In the rows, zero is written as 128.
One turn moves each row of this set onto another row. After a few examples, where does it send each row asked below?
z32: [187 129 147 139 129 115 154 162 120 141 143 122]
z263: [106 130 165 146 150 136 123 149 132 149 151 153]
z80: [149 145 158 126 117  98 135 149 113 164  94 128]
z117: [181 114 144 131 141 124 115 150 127 177 159 115]
z528: [177 131 136 145 115 122 159 147 101 137 141 122]
z53: [101 130 160 150 143 140 127 143 122 147 153 153]
z763: [156  94 151 123 152 116 119 153 122 184 118 112]
z698: [106 133 162 147 154 137 126 149 138 150 146 151]
z565: [104 129 163 150 149 139 127 147 126 148 155 150]
z770: [173 114 134 142 133 135 130 140 104 171 169 107]
z552: [171 133 132 135 100 120 146 135 102 140 123 136]
z307: [145 143 151 148 123 110 164 151  87 156 125 107]
z551: [103 131 163 145 145 136 120 145 131 150 146 157]
z597: [188 130 151 126 125 109 138 159 133 146 126 134]
z641: [137  98 131 130 124 127 126 126  90 177 112 116]
z459: [103 133 159 152 153 141 132 148 131 148 151 147]
z58: [162 117 123 138 112 136 123 123  94 170 153 119]
z389: [100 134 154 152 146 143 132 141 124 147 148 149]
z755: [164 119 127 124 108 128 104 121 110 176 134 132]
z158: [157 141 163 144 141 103 160 168 107 160 127 104]
z964: [ 99 135 154 147 143 141 126 138 128 149 141 154]
z737: [140 146 147 138 109 107 149 139  91 159 104 121]
z380: [160 142 167 130 137  95 142 166 123 165 109 117]
z520: [175 117 141 120 126 120 100 137 132 181 137 129]
z415: [154  92 147 136 156 124 137 154 106 178 136  98]
z145: [178 133 141 125 106 111 133 142 122 145 113 143]
z529: [146  97 142 119 133 118 112 136 112 183 104 122]
z420: [102 133 159 144 148 138 123 143 136 150 140 156]
z675: [142  95 135 141 138 132 141 138  86 174 133 101]
z452: [101 131 160 146 141 138 123 141 125 148 147 157]

z770 goes to z520
z698 goes to z964
z529 goes to z675
Now these:
z80 goes to z307
z597 goes to z552
z452 goes to z565

One turn moves each row of this set onto another row. After a few examples, where does it send each row asked below?
z27: [118 168 150 123 128 133 166 113 113  94 117 145 116 110 127 140 145 161
 182 109 124 131 117 117  92 110 116]
z54: [ 90 119 153  79 137 126 141 143 118 120 140 142 122 133 117 142 165 136
 144  72 138 146 107  72 145 122 140]
z827: [105 137 167  95 152 100 140 135 140 129 132 164 125 119 128 128 147 132
 134  85 158 143 115  81 114 140 144]
z679: [111 138 155 103 111 129 145 123 140 180 156 158 128 126 146 138 156 140
 156 123 139 115 113 114 129  62 132]
z61: [117 147 157 129 137 158 145  90 103 102 115 139 136 135 143 156 157 157
 179  99 121 109 124  84 112 107 111]
z572: [109 134 162 149 112  97 176  98 114 106 172 125 145 132 135 130 164 117
 159  82 148 104 140 114 133 123 128]
z559: [143 138 157  94 139 182 152 122 131 121 165 134 163 123 126 112 152 139
 170 102 139 121 113 110 130 100 137]
z847: [132 142 173 119  94 131 155 129 112 106 167 144 116 107 125 144 167 148
 179  87 141 133 114 127 151 117  93]
z233: [114 115 153 132 160 123 174 117 125  91 175 138 135 140 113 154 131 124
 169 138 135 119 106  98 139  99 136]
z778: [ 89 142 140  82 133 116 161  88 126  88 157 119 131 143 142 163 153 143
 156 111 177 100 129  83 123  87 157]
z288: [123 143 155  80 119  98 128 107 179 103 173 143 129 116 125 163 148 154
 144 133 137 101 127  77 137 108 135]
z441: [159 128 150 114 112 139 154  99 137  86 148 157 119 134 148 175 141 142
 168 127 151 133 144  81 135 122 121]
z411: [ 94 143 180  92 150 101 131 114 140 117 173 130 152 101 150 126 150 151
 161  98 165  90 124 124 117  97 125]
z104: [ 76 162 172 112 127  98 156 100 158 121 173 142 134 119 115 149 152 138
 147 135 161 124  95  79 136 104 133]
z39: [111 111 147  71 129 112 148 141 131 112 144 137 142 128 144 142 169 137
 136 101 145 128 125  81 115 154 152]
z666: [131 135 151 100  85 129 141 116 135 156 154 124 115 152 149 122 151 142
 148 136 133 131 110 106 137  79 139]
z575: [146 121 171 114 101 118 141 110 127 131 133 135 138 123 128 101 143 140
 164 133 135 144  96 105 133 135 132]
z275: [124 152 144 119 133 125 121 102 104  92 135 146 142 123 137 139 181 141
 193 119 118 117 121 116  90 114 121]
z760: [120 106 169 102 128 134 144 141 128 154 134 149 146 111 122 177 177 146
 180 110 138  99 110 111 122  99 141]
z367: [123 139 138 118 106  97 159 100 117 125  96 160 114 126 121 156 163 135
 156 102 152 139 142  82 141  90 151]
z207: [108 150 159  84 115 126 136 106 149  84 165 126 115 122 122 105 112 138
 166  93 148 129 115  85 134  84 126]
z111: [131 146 138 100 104 105 156 105 129 157 137 155 117 143 155 140 160 142
 133 137 149 110 130 104 131  74 146]
z315: [151 131 148 118 143 107 141 109 152 104 173 150 113 124 114 158 134 144
 174  72 127 112 151 119 132 103 136]
z701: [ 90 154 171 102  96 101 138 103 152 119 172 111 127 121 128 152 172 159
 144  87 142 114 126  88 161 105 121]
z712: [116 145 177 144 144 109 144 114 112 112 154 171 130 127 133 174 179 117
 174 131 176 123 113 108 120 105 120]
z333: [137 160 144 118 135 131 152 105 123  96 132 119 145 143 143 112 161 124
 152 123 162 153 150 105 123  98 161]
z40: [128 165 158 108 150 134 163 143 119 115 128 148 136 118 121 143 174 132
 149  85 160  95 144 117 121  69 144]

z333 goes to z40
z701 goes to z288
Now these:
z39 goes to z827
z712 goes to z847
z666 goes to z111
z572 goes to z315
z760 goes to z575
z411 goes to z207
z27 goes to z61

